128 stands for zero in the data rows.
Some points:
tensor([150, 152, 137, 163, 208, 183, 103,  82, 139, 118, 110, 123, 113, 138, 111, 115, 130, 125, 123, 106, 156, 111,
        127, 120, 156,  92,  99, 121, 122, 126, 110, 146, 135, 141, 141, 135, 125])
tensor([154, 118, 150, 179, 173, 157, 166, 166,  85, 125, 141, 117, 108,  94, 130, 123, 105,  94, 140, 136, 116,  96,
        122, 114, 107, 117, 123, 113, 112, 121, 116, 111, 143, 139, 161, 109, 133])
tensor([145, 116, 113,  79,  96, 126, 124, 146, 167, 158, 123,  97, 110, 135, 149, 162, 136, 168, 133, 139, 177, 128,
        141, 152, 145, 135, 171, 106, 132,  91,  92,  87,  97, 115, 136, 125, 119])
tensor([ 78,  90, 123, 104, 106,  95, 122, 142, 179, 148, 146, 102, 123, 117, 100, 128, 174, 149, 146, 139, 137, 114,
        140, 112, 130, 121, 137, 139, 149, 166, 149, 186, 136, 127, 115, 128, 118])
tensor([139, 117, 148, 116, 101, 141, 130, 144, 171, 114, 118, 163, 121, 137, 138, 154, 172, 179, 145, 165,  94, 103,
        121, 106,  93, 129, 107, 112,  88,  92, 123, 132, 100, 157, 101, 112, 130])
tensor([164, 158, 154, 133, 114, 112, 135, 121, 167, 149, 155, 127, 125, 138, 118,  94, 153, 148, 132, 145, 189, 174,
        118, 135,  92, 119,  85, 113,  87,  89, 112, 102, 115, 122, 106, 116, 136])
tensor([134, 133, 138, 106,  90, 135, 152,  95, 116, 125, 124, 124, 130, 106, 130, 141, 109,  99,  90, 149,  84, 107,
         80, 169, 140, 134, 175, 136, 145, 173, 138, 134, 157, 163, 135, 108, 140])
tensor([ 73, 136, 151,  80,  98, 108, 105, 121,  93, 118, 142, 155, 149, 143, 142, 114,  84, 123, 147, 124, 203,  95,
        138, 125, 119,  93, 123, 124, 103, 118, 107, 166, 151, 142, 153, 141, 138])
tensor([137, 140, 123, 137,  91, 107, 107, 108, 122, 137, 174, 147, 154, 114,  97, 106,  83, 126, 140, 151, 184, 136,
        134, 160, 148, 142, 134, 140, 152, 123, 136, 113,  99, 126,  98, 110, 122])
tensor([166, 156, 138, 170, 122, 135, 139, 127,  90, 127,  94, 121, 110, 134, 119,  96, 106, 112, 120,  86, 106, 165,
        140, 179, 157,  89, 104,  95, 116, 147, 149, 171, 129, 148, 151, 143, 121])
tensor([156, 146, 137, 156, 141, 145, 136, 135, 167, 158, 139, 134, 154, 125, 134, 102, 103,  84, 123,  92,  79, 123,
        101,  93, 109, 103, 123, 145, 143, 126, 104, 108, 106, 109, 132, 149, 157])
tensor([100, 103, 117,  77, 121, 127, 121, 110,  99, 113, 115, 127, 143, 156, 161, 142, 107,  81, 118, 109, 131, 148,
        137, 141, 138, 161, 133, 142, 170, 135, 152, 177, 130, 142, 103, 114, 109])
tensor([102, 102, 112, 140, 152, 133, 133, 144,  84, 124, 102, 134, 146, 156, 154, 156, 171, 134, 161, 127, 189, 123,
        115, 149, 118,  93,  96, 110,  91,  97, 138,  82, 140, 138, 102, 131, 117])
tensor([137, 118, 160, 160, 187, 119, 111, 109, 114, 126, 141, 122, 165, 157, 128, 124,  85, 160, 119, 142, 133, 154,
        147, 156, 158, 120, 137, 118,  87, 139,  80, 100, 121,  96, 103, 113, 110])
tensor([162, 119, 130, 119,  98, 119,  91, 131, 111, 112, 163, 127, 132, 134, 119, 102, 106, 129, 116, 146,  95, 140,
        121, 116, 159, 120, 155, 150, 166,  87, 189, 164, 157,  96, 100, 125, 118])
tensor([ 84, 145, 128, 124,  95, 127, 138, 127, 114,  99, 128, 119, 114, 164, 136, 170, 150, 127, 131, 161, 113, 135,
        135, 147, 246, 132, 100, 117, 125, 118, 104, 115,  97, 127, 100, 130, 131])
tensor([136, 156, 130, 155, 174, 133, 153, 127, 101, 106, 105, 116, 116,  88, 132, 126, 139, 125, 140, 153, 161, 173,
        116,  68,  77, 101, 135, 141, 151, 160, 155, 127, 130, 115, 104, 109, 132])
tensor([144, 136, 126, 112,  82, 103, 111, 104, 162, 147, 102, 139, 124, 121, 110, 134, 136, 114, 123,  87, 149, 157,
        120, 118, 167, 120, 135, 140, 159, 146, 157, 153, 171,  91,  97, 153, 123])
tensor([ 92, 138, 129, 187, 136, 135, 138, 124, 152, 132, 141, 144, 143, 146, 153, 157, 164, 118, 119,  96,  70, 113,
        130, 100, 102, 121, 130,  87, 113, 114, 158, 138, 144, 135,  99,  93, 110])
tensor([133, 129, 132, 116, 157, 127, 138, 149, 138, 146, 151, 159, 138, 151, 147, 208, 139,  97, 133,  99,  71, 117,
        108, 131, 106,  97, 100, 112, 129, 142, 115, 132, 107, 110, 120, 126, 109])
tensor([160, 136, 146, 131,  88, 127, 116, 110,  84, 133, 101, 116, 116, 114, 119,  72, 119, 122, 137, 147, 165, 141,
        134,  68, 106, 131, 125, 146, 129, 162, 159, 140, 123, 144, 167, 150, 148])
tensor([ 78, 132,  96, 108, 128, 108, 130, 118, 141, 133, 112, 121, 128, 129, 125, 112, 122, 167, 147, 156, 132, 110,
        135, 141, 118, 149, 136, 143, 171, 176, 191,  85, 127,  85, 143, 108, 117])
tensor([134, 154, 147, 191, 125, 124, 117, 130,  91,  92, 114, 107, 104, 117, 131, 115, 157, 148, 140, 126, 102,  89,
         93, 160, 158, 178, 147, 141, 157,  97, 121, 107, 128, 108, 130, 129, 153])
tensor([127, 140, 124, 126, 157, 131, 171, 143, 163, 140, 105, 123, 131, 120, 113, 100, 113, 101,  96, 100, 128, 109,
        109, 134, 116, 144, 152, 147,  88,  85,  84, 115, 136, 144, 164, 174, 152])
tensor([119,  72, 113, 123, 121, 155, 126, 106, 141,  66, 155, 138, 114, 131, 135, 140, 156, 145, 125, 119, 162, 125,
        151, 152, 104, 103, 122, 109, 132, 107, 136, 156, 119, 116, 175, 135, 154])
tensor([152, 128, 158, 148, 133, 155, 141, 144, 161, 182, 175, 113,  97, 135, 116, 120,  98, 104, 111, 122, 102, 107,
        106, 124,  93, 136, 115, 136, 111, 125, 148,  91, 109, 114, 133, 156, 125])
tensor([133, 129,  97,  85, 163, 133, 138, 123, 140, 129, 112, 122, 130, 110, 141,  94, 145, 139, 140, 154, 132, 152,
        135, 145, 152, 162, 185, 150,  76, 113, 117, 148, 107,  90, 112, 122, 102])
tensor([102, 105, 122, 129, 124, 100,  87, 118, 135, 116, 133, 119, 130, 132, 142, 123, 134, 118, 104, 148, 100, 148,
        123, 137, 158, 161,  85, 127, 187, 158, 141, 102, 128, 164, 195, 131, 114])
tensor([151, 166, 169,  86, 113, 115, 118, 119, 143, 111, 117, 115, 121, 110, 122, 157, 114, 137, 141, 101,  81, 145,
        142, 100,  66, 103, 143, 120, 133, 138, 127, 111, 127, 164, 171, 176, 124])
tensor([141, 104, 113, 115, 154, 118, 137, 120, 127, 102, 127, 129, 124, 111, 113, 136, 155, 114, 139, 135, 159, 150,
        149, 117, 130, 192, 158, 177, 108, 107, 123, 106, 124, 126, 136,  98,  94])
tensor([ 73, 127, 145, 119, 150, 149,  89, 172, 157, 125, 106, 122, 108, 119, 115, 138,  77, 115, 149, 114, 131, 129,
        143, 131, 164,  92, 195, 133, 120, 133, 119, 114, 151, 128, 129, 113, 121])
tensor([ 56,  97, 127, 128, 124, 116, 136, 140, 115, 146, 125, 146, 112, 102, 117, 100, 125, 115, 139, 171, 141, 147,
        146, 157, 136, 144, 133, 158, 152, 194,  89, 127, 119, 126, 112, 122, 107])
tensor([135, 139,  98,  80, 116, 121, 114, 125,  92, 120, 126, 108, 134,  92, 100, 165, 169, 172, 136, 103, 121, 108,
        112, 123, 175, 153, 110, 141, 144, 113, 165, 162, 127, 143, 161, 155, 130])
tensor([142, 124, 126, 138,  98, 133, 116, 118, 124, 152, 118, 125, 151, 118, 151, 136, 185, 134, 128, 188, 137, 133,
        157, 101,  93, 141, 103, 106, 131, 131,  75,  85, 130, 123,  70, 141, 125])
tensor([198, 125, 120,  85, 121, 128, 162, 136,  92,  93, 132, 133, 127, 151, 130,  72, 114, 133, 113,  99, 125, 109,
        121,  76, 110, 149, 111, 127, 127, 162, 144, 134, 140, 146, 131, 137, 172])
tensor([115, 115, 102, 190, 154, 114, 116, 116,  91, 123, 118, 112, 105, 138, 117, 110, 126, 161, 142, 111, 104,  93,
        102, 107, 122, 171, 156, 127, 134, 175, 126, 179, 155, 145, 151, 133, 136])
tensor([103, 133,  95, 122, 122, 146, 148, 148, 184, 140, 121, 143, 124,  91, 125, 122,  76, 125, 110, 107, 165, 140,
        166, 172, 104, 115,  76, 116, 126, 127, 136, 180, 142, 127, 103, 127, 130])
tensor([101, 105,  95, 120, 108, 146, 135, 126, 112, 184, 148, 152, 140, 161, 134, 147, 169, 167, 108, 103,  91, 121,
        132, 138,  92, 116, 115, 113, 142,  96,  98,  99, 129, 129, 147, 102, 138])
tensor([125, 147, 137, 155, 147, 140, 156, 182, 150, 160, 153, 141, 165, 130, 121, 127,  99, 124, 112, 130, 111, 111,
        113,  91, 119, 109, 125, 111,  98, 128, 119, 115, 108, 119, 104, 109, 113])
tensor([187, 133, 116, 125, 133,  97, 114, 115, 106,  89, 107, 137, 140, 155, 142, 181, 115,  87, 103, 131,  93, 140,
        159, 156, 136, 136, 127, 134, 113,  85, 119, 117, 126, 141, 130, 132, 165])
These points spread out most along one direction. Where along it does each point below lie, from 0 to 99? The average is 50, and the first point in the table lies past the average. One standard deviation of the points above along it is 16.
tensor([134, 154, 147, 191, 125, 124, 117, 130,  91,  92, 114, 107, 104, 117, 131, 115, 157, 148, 140, 126, 102,  89,
         93, 160, 158, 178, 147, 141, 157,  97, 121, 107, 128, 108, 130, 129, 153]) 48
tensor([150, 152, 137, 163, 208, 183, 103,  82, 139, 118, 110, 123, 113, 138, 111, 115, 130, 125, 123, 106, 156, 111,
        127, 120, 156,  92,  99, 121, 122, 126, 110, 146, 135, 141, 141, 135, 125]) 64
tensor([160, 136, 146, 131,  88, 127, 116, 110,  84, 133, 101, 116, 116, 114, 119,  72, 119, 122, 137, 147, 165, 141,
        134,  68, 106, 131, 125, 146, 129, 162, 159, 140, 123, 144, 167, 150, 148]) 42
tensor([103, 133,  95, 122, 122, 146, 148, 148, 184, 140, 121, 143, 124,  91, 125, 122,  76, 125, 110, 107, 165, 140,
        166, 172, 104, 115,  76, 116, 126, 127, 136, 180, 142, 127, 103, 127, 130]) 48
tensor([ 56,  97, 127, 128, 124, 116, 136, 140, 115, 146, 125, 146, 112, 102, 117, 100, 125, 115, 139, 171, 141, 147,
        146, 157, 136, 144, 133, 158, 152, 194,  89, 127, 119, 126, 112, 122, 107]) 28
tensor([ 73, 136, 151,  80,  98, 108, 105, 121,  93, 118, 142, 155, 149, 143, 142, 114,  84, 123, 147, 124, 203,  95,
        138, 125, 119,  93, 123, 124, 103, 118, 107, 166, 151, 142, 153, 141, 138]) 37
tensor([137, 140, 123, 137,  91, 107, 107, 108, 122, 137, 174, 147, 154, 114,  97, 106,  83, 126, 140, 151, 184, 136,
        134, 160, 148, 142, 134, 140, 152, 123, 136, 113,  99, 126,  98, 110, 122]) 34
tensor([154, 118, 150, 179, 173, 157, 166, 166,  85, 125, 141, 117, 108,  94, 130, 123, 105,  94, 140, 136, 116,  96,
        122, 114, 107, 117, 123, 113, 112, 121, 116, 111, 143, 139, 161, 109, 133]) 76
tensor([102, 102, 112, 140, 152, 133, 133, 144,  84, 124, 102, 134, 146, 156, 154, 156, 171, 134, 161, 127, 189, 123,
        115, 149, 118,  93,  96, 110,  91,  97, 138,  82, 140, 138, 102, 131, 117]) 58
tensor([ 92, 138, 129, 187, 136, 135, 138, 124, 152, 132, 141, 144, 143, 146, 153, 157, 164, 118, 119,  96,  70, 113,
        130, 100, 102, 121, 130,  87, 113, 114, 158, 138, 144, 135,  99,  93, 110]) 70
tensor([101, 105,  95, 120, 108, 146, 135, 126, 112, 184, 148, 152, 140, 161, 134, 147, 169, 167, 108, 103,  91, 121,
        132, 138,  92, 116, 115, 113, 142,  96,  98,  99, 129, 129, 147, 102, 138]) 61
tensor([139, 117, 148, 116, 101, 141, 130, 144, 171, 114, 118, 163, 121, 137, 138, 154, 172, 179, 145, 165,  94, 103,
        121, 106,  93, 129, 107, 112,  88,  92, 123, 132, 100, 157, 101, 112, 130]) 65
